Here are some points, one per row:
array([ -3.,  21.,  17.,  -2.,   6., -21.,  25., -20.,  42., -27., -26.,  17.,  -7., -20.,   7.,
       -80., -17., -54.,  34.,   1.,  47.,  41., -61.,  50., -27., -23.,  31., -37., -77.,  -2.,
        40.,  -4.])
array([ 69., -14., -30.,  22.,  -8.,  52.,  16.,   5.,  20., -12.,  14., -11.,  29.,  25.,  33.,
       -42., -25.,   3., -12., -13., -46.,  17.,   3.,   2.,  39., 127.,  11., -49., -11., -32.,
         4.,  -3.])
array([-32.,  54.,  47., -24., -13., -14.,  98., -22.,  42.,  32.,  50.,  -2.,  23.,  25., -41.,
        -1., 105.,  36.,  49.,  27.,  -2., -62., -37.,  -9., -65.,  -5., -14., -73., -13.,  88.,
        26.,  73.])
array([  25.,    4.,    4.,  -10.,  -19.,  -13.,  -15.,   30.,   27.,  -26.,  -65.,  -22.,   12.,
        -13.,   -5.,   80.,  -44., -105.,  -13., -127.,  -26.,  -38.,    5.,  -52.,   71.,   -1.,
         27.,   33.,   14.,   -3.,  -52.,    0.])
array([-11.,  46., -47.,   5., 127., -12.,   5., -38., -30.,  26.,  24., -20.,  -3., -14., -21.,
         3., -87., -25., -15., -20., -26., -25., -51., -56., -70.,  40.,  12.,  -5.,  29.,  23.,
        26., -20.])
array([-21.,  53.,  74.,   1.,   0., -28.,  26., -19.,   0.,  -2., -72.,  15., -23., -30.,  20.,
         4.,  54., -53.,  19.,  83., -49.,   1.,   1., -11.,  26.,  -6., -66., -52.,   7., -41.,
        31., -32.])
array([-15., -42.,  30., -17.,  10.,  35.,  39.,  22., -21.,  -3.,  45.,  -7., -59.,  53.,  10.,
        16., -38.,  26., -43.,  12., -19.,  13.,   1.,  -8., -25.,   2.,  47.,  -3., -62.,  36.,
       -56., -47.])
array([   3.,   -8.,  -42.,   36.,  -17.,   44.,    7.,  -28.,  -21.,   57.,    3.,  -10.,   16.,
        -40.,  -16.,   -3.,  -26.,   47.,   -3.,   11.,  -44.,   45.,  -23.,  -18.,   40., -127.,
         51.,  -15.,   -6.,   -3.,   51.,   30.])
array([ -4., -56.,   6., -46., -21.,  37.,  33.,  -4., -67.,   6.,  -2., -50.,   9.,  -7.,  43.,
        -4.,   1.,  54.,  59., -34., -36., -21.,  12., 127.,  18.,  25., -47.,  16.,  32.,   2.,
        26., -29.])
array([-127.,   37.,  -37.,   64.,  -22., -127.,  -59.,   13.,  -18.,   60.,   56.,   41.,  -14.,
        -15.,   29.,   43.,   60.,   25.,  -42.,   48.,   45.,  -11.,  -39.,  127.,   -5.,   47.,
         30.,  -28.,   33.,  -25.,  -31.,   45.])
array([ -8., -21.,  22.,  66.,  65.,  25., -22.,  32., -48., -49.,  -1.,  20., -19.,  -2., -51.,
       -13.,  42., -26.,  51.,  20., -40.,   7.,  14.,  25.,  21.,   7.,  28.,  99., -11.,  27.,
        16.,  17.])
array([  22.,  -11.,  -32.,  -60.,    8.,  -14.,    3.,  -34.,   -2.,   25., -127.,    9.,    6.,
         30.,   -3.,   -8.,   41.,  -44.,   16.,   55.,   22.,  -16.,   12.,  -20.,  -53.,   78.,
         60.,   13.,  -18.,   21.,  -10.,   32.])
array([   6.,  -34.,   17.,  -60.,    2., -102.,  -40.,   37.,  -16.,  -55.,   40.,   -7.,    1.,
         34.,  -29.,   28.,   32.,   63.,   -5.,  -45.,  -47.,   81.,  -31.,  -82.,  -26.,   -2.,
         18.,    5.,   22.,  -58.,  -15.,  -14.])
array([ -3.,  -1., -11., -40.,  20.,  -7.,  98., -15.,  22.,  25., -29.,  92., -26., 111.,  32.,
         5.,  -5.,  33.,  -3., -22.,  14.,  34.,  17.,   7.,  14., -30., -35.,  36.,   6., -21.,
        -1.,  24.])
array([ 25.,  78.,  34.,  -5.,  -7., 105., -41., -31., -29., -72.,   6.,  41.,  16.,  16.,  14.,
        -7., -16., -27.,  -3.,   4., -24., -21.,  -3.,  11.,   1., -39.,  18., -11., 127.,  33.,
       -16.,  -3.])
array([ -26.,   63.,  -11.,  -78.,   30.,   44.,    0.,   21.,   62.,    6.,  -24.,  -50., -105.,
         23.,  -25.,  -70.,   65.,  -10.,   52.,   -2.,    3.,    3.,    5.,  -19.,  -14.,  -11.,
        -55.,   -2.,   17.,  -67.,  -45.,   -8.])
array([ -7., -34., -19., 127.,   5.,  30.,  17.,  69.,  49., -24.,  18., -43.,  -8.,  21.,  15.,
        -2.,   0., -26.,  38.,   3.,   0., -16.,  23., -41., -69., -30., -31.,  16.,  40.,  -1.,
        24., -59.])
array([ 113.,   61.,  -20.,   17., -105.,  -71.,    3.,   83., -127.,   49.,   11.,   -4.,  -56.,
        -29.,  -72.,   43.,   46.,   46., -110.,   49.,  110.,   -7.,  -41.,   88.,   10.,   26.,
         72.,  -28.,   52.,   -8.,   54.,   29.])
array([  9., -21.,   7.,  98.,   7.,  31., -73.,  11., -45.,  66., -38., -31.,   4.,  16.,  43.,
        20., -10.,  24.,   9., -47.,  18., -57., -23., -39.,  41.,   5.,  37.,  27., -45., -25.,
       -20., -77.])
array([127., -34., -18.,  34., -11.,   7., -50., -31., 127.,  23.,  11.,   9., -36., -95., -12.,
        75., -34.,  36.,  -5.,  -6., -34.,   9., -32.,   0.,   4.,   2.,   0.,  23.,  -9.,   2.,
       -48., -38.])
array([ -1.,  28., -18., -50., -67., -13., -15.,  -5.,  24., -66.,  40.,  25., -37., -19.,  86.,
        -9., -51.,  28.,  14., -19., -19., -48.,   9.,  -3., -21., -31.,  16.,  42., -31., -31.,
        17.,  33.])
array([ 18., -79.,   6., -59.,  47.,  30., -42.,  29.,  41.,   8.,  34.,  30.,  89.,  42., -55.,
        31., -46., -17.,  48.,  71.,  20., -34., -27.,  12.,  11., -20., -31.,  40.,  -1., -41.,
        16., -20.])
array([ 18.,  26.,  28.,  17., -11., -17., -34., -27.,  16.,  18.,  25., -43.,  23., -11., -16.,
        -6., -28.,   2., -33., -14.,  13.,  28., 127.,  30., -67.,   7.,  49.,  -6., -13.,   1.,
       -11.,  17.])
array([ 22.,  31.,  29., -29.,  -3.,  63.,  -2.,  62., -40.,  23.,  31.,   6.,  45., -85.,  37.,
        61., -42.,   8.,  -1.,  15.,  23.,  74., -31., -30., -31.,  35., -31.,  49., -24.,   2.,
       -45.,   2.])
array([  4.,   7.,  -8., -12., -45., -96., -52.,  52.,   7.,  -2., -13.,  -9.,  32.,  30.,  24.,
       -94., -76.,  14., -39.,  31.,  32., -12., -24., -38., 127.,  27.,  33.,   4.,  18.,  51.,
        -5.,   5.])
array([  13.,   27.,  -10.,   45.,  -18.,   18.,   43., -102.,  -25.,  -84.,   14.,  -11.,   38.,
        -21., -118.,   11.,  -86.,   36.,    3.,  -34.,    2.,  -12.,   14.,    3.,   92.,   23.,
        -68.,   47.,  -43.,    0.,  -69.,    1.])
array([-123.,  -30.,   -4.,  -30.,  -31.,   23.,  -14.,  -10.,   19.,   -5.,   13.,  -34.,  -18.,
         -6.,    9.,   73.,  -19.,  -16.,   34.,   16.,   41.,   -7.,   28.,  -69.,   30.,   -8.,
          5.,  -30.,    7.,   11.,   73.,  -16.])
array([ -37.,   -9.,   10.,  -13.,   65.,   22.,   52.,    8.,   78.,  -48.,  -58.,  -53.,   46.,
         36.,   15.,   -4.,  125.,   15., -108.,    1.,   16.,   38.,   25.,   10.,   29.,  -61.,
        -61.,  -34.,  -16.,   20.,   16.,   28.])
array([-18., -18., -26., -33., -37.,  50., -12., -19.,   3.,  16.,   2.,  70.,   1., -45.,   4.,
       -90.,  64., -28., -56., -40.,  -7.,   6.,  25., -41., -41.,  17., -57.,   3., -16.,  31.,
        43., -80.])
array([ -10., -100.,   19.,   36.,  -34.,  -45.,    3.,  -49.,  -13.,   48.,   -5.,   -6.,   12.,
          1.,  -12.,  -34.,    7.,  -33.,  -15.,  -23.,   15.,   -5.,  -26.,    3., -118.,   -8.,
        -20.,  -12.,    6.,    7.,    8.,  105.])
array([ 44., -24., -15., -15.,  59., -37.,   3., -22., -84., -14.,  27.,  38.,   9., -12.,  56.,
       -26.,   8., -32.,  77.,  17.,  -4.,  -4.,  22.,  -9.,  57., -47., -28., -68., -19.,   1.,
       -52.,   8.])
There is one direction along which these points spread out most. Take the direction at right angles to it along which they spread out most. Go by this last direction. How far along it is each point below, from 0 to 99? 50 is the average, and the first point above lies past it. One standard deviation of the points above along it is 16.
array([ 18.,  26.,  28.,  17., -11., -17., -34., -27.,  16.,  18.,  25., -43.,  23., -11., -16.,
        -6., -28.,   2., -33., -14.,  13.,  28., 127.,  30., -67.,   7.,  49.,  -6., -13.,   1.,
       -11.,  17.]) 46
array([ 113.,   61.,  -20.,   17., -105.,  -71.,    3.,   83., -127.,   49.,   11.,   -4.,  -56.,
        -29.,  -72.,   43.,   46.,   46., -110.,   49.,  110.,   -7.,  -41.,   88.,   10.,   26.,
         72.,  -28.,   52.,   -8.,   54.,   29.]) 25
array([   6.,  -34.,   17.,  -60.,    2., -102.,  -40.,   37.,  -16.,  -55.,   40.,   -7.,    1.,
         34.,  -29.,   28.,   32.,   63.,   -5.,  -45.,  -47.,   81.,  -31.,  -82.,  -26.,   -2.,
         18.,    5.,   22.,  -58.,  -15.,  -14.]) 46
array([-15., -42.,  30., -17.,  10.,  35.,  39.,  22., -21.,  -3.,  45.,  -7., -59.,  53.,  10.,
        16., -38.,  26., -43.,  12., -19.,  13.,   1.,  -8., -25.,   2.,  47.,  -3., -62.,  36.,
       -56., -47.]) 47
array([-11.,  46., -47.,   5., 127., -12.,   5., -38., -30.,  26.,  24., -20.,  -3., -14., -21.,
         3., -87., -25., -15., -20., -26., -25., -51., -56., -70.,  40.,  12.,  -5.,  29.,  23.,
        26., -20.]) 45
array([ 22.,  31.,  29., -29.,  -3.,  63.,  -2.,  62., -40.,  23.,  31.,   6.,  45., -85.,  37.,
        61., -42.,   8.,  -1.,  15.,  23.,  74., -31., -30., -31.,  35., -31.,  49., -24.,   2.,
       -45.,   2.]) 35
array([ -3.,  21.,  17.,  -2.,   6., -21.,  25., -20.,  42., -27., -26.,  17.,  -7., -20.,   7.,
       -80., -17., -54.,  34.,   1.,  47.,  41., -61.,  50., -27., -23.,  31., -37., -77.,  -2.,
        40.,  -4.]) 63
array([  4.,   7.,  -8., -12., -45., -96., -52.,  52.,   7.,  -2., -13.,  -9.,  32.,  30.,  24.,
       -94., -76.,  14., -39.,  31.,  32., -12., -24., -38., 127.,  27.,  33.,   4.,  18.,  51.,
        -5.,   5.]) 31
array([ -26.,   63.,  -11.,  -78.,   30.,   44.,    0.,   21.,   62.,    6.,  -24.,  -50., -105.,
         23.,  -25.,  -70.,   65.,  -10.,   52.,   -2.,    3.,    3.,    5.,  -19.,  -14.,  -11.,
        -55.,   -2.,   17.,  -67.,  -45.,   -8.]) 75
array([ -4., -56.,   6., -46., -21.,  37.,  33.,  -4., -67.,   6.,  -2., -50.,   9.,  -7.,  43.,
        -4.,   1.,  54.,  59., -34., -36., -21.,  12., 127.,  18.,  25., -47.,  16.,  32.,   2.,
        26., -29.]) 51
array([ 69., -14., -30.,  22.,  -8.,  52.,  16.,   5.,  20., -12.,  14., -11.,  29.,  25.,  33.,
       -42., -25.,   3., -12., -13., -46.,  17.,   3.,   2.,  39., 127.,  11., -49., -11., -32.,
         4.,  -3.]) 40
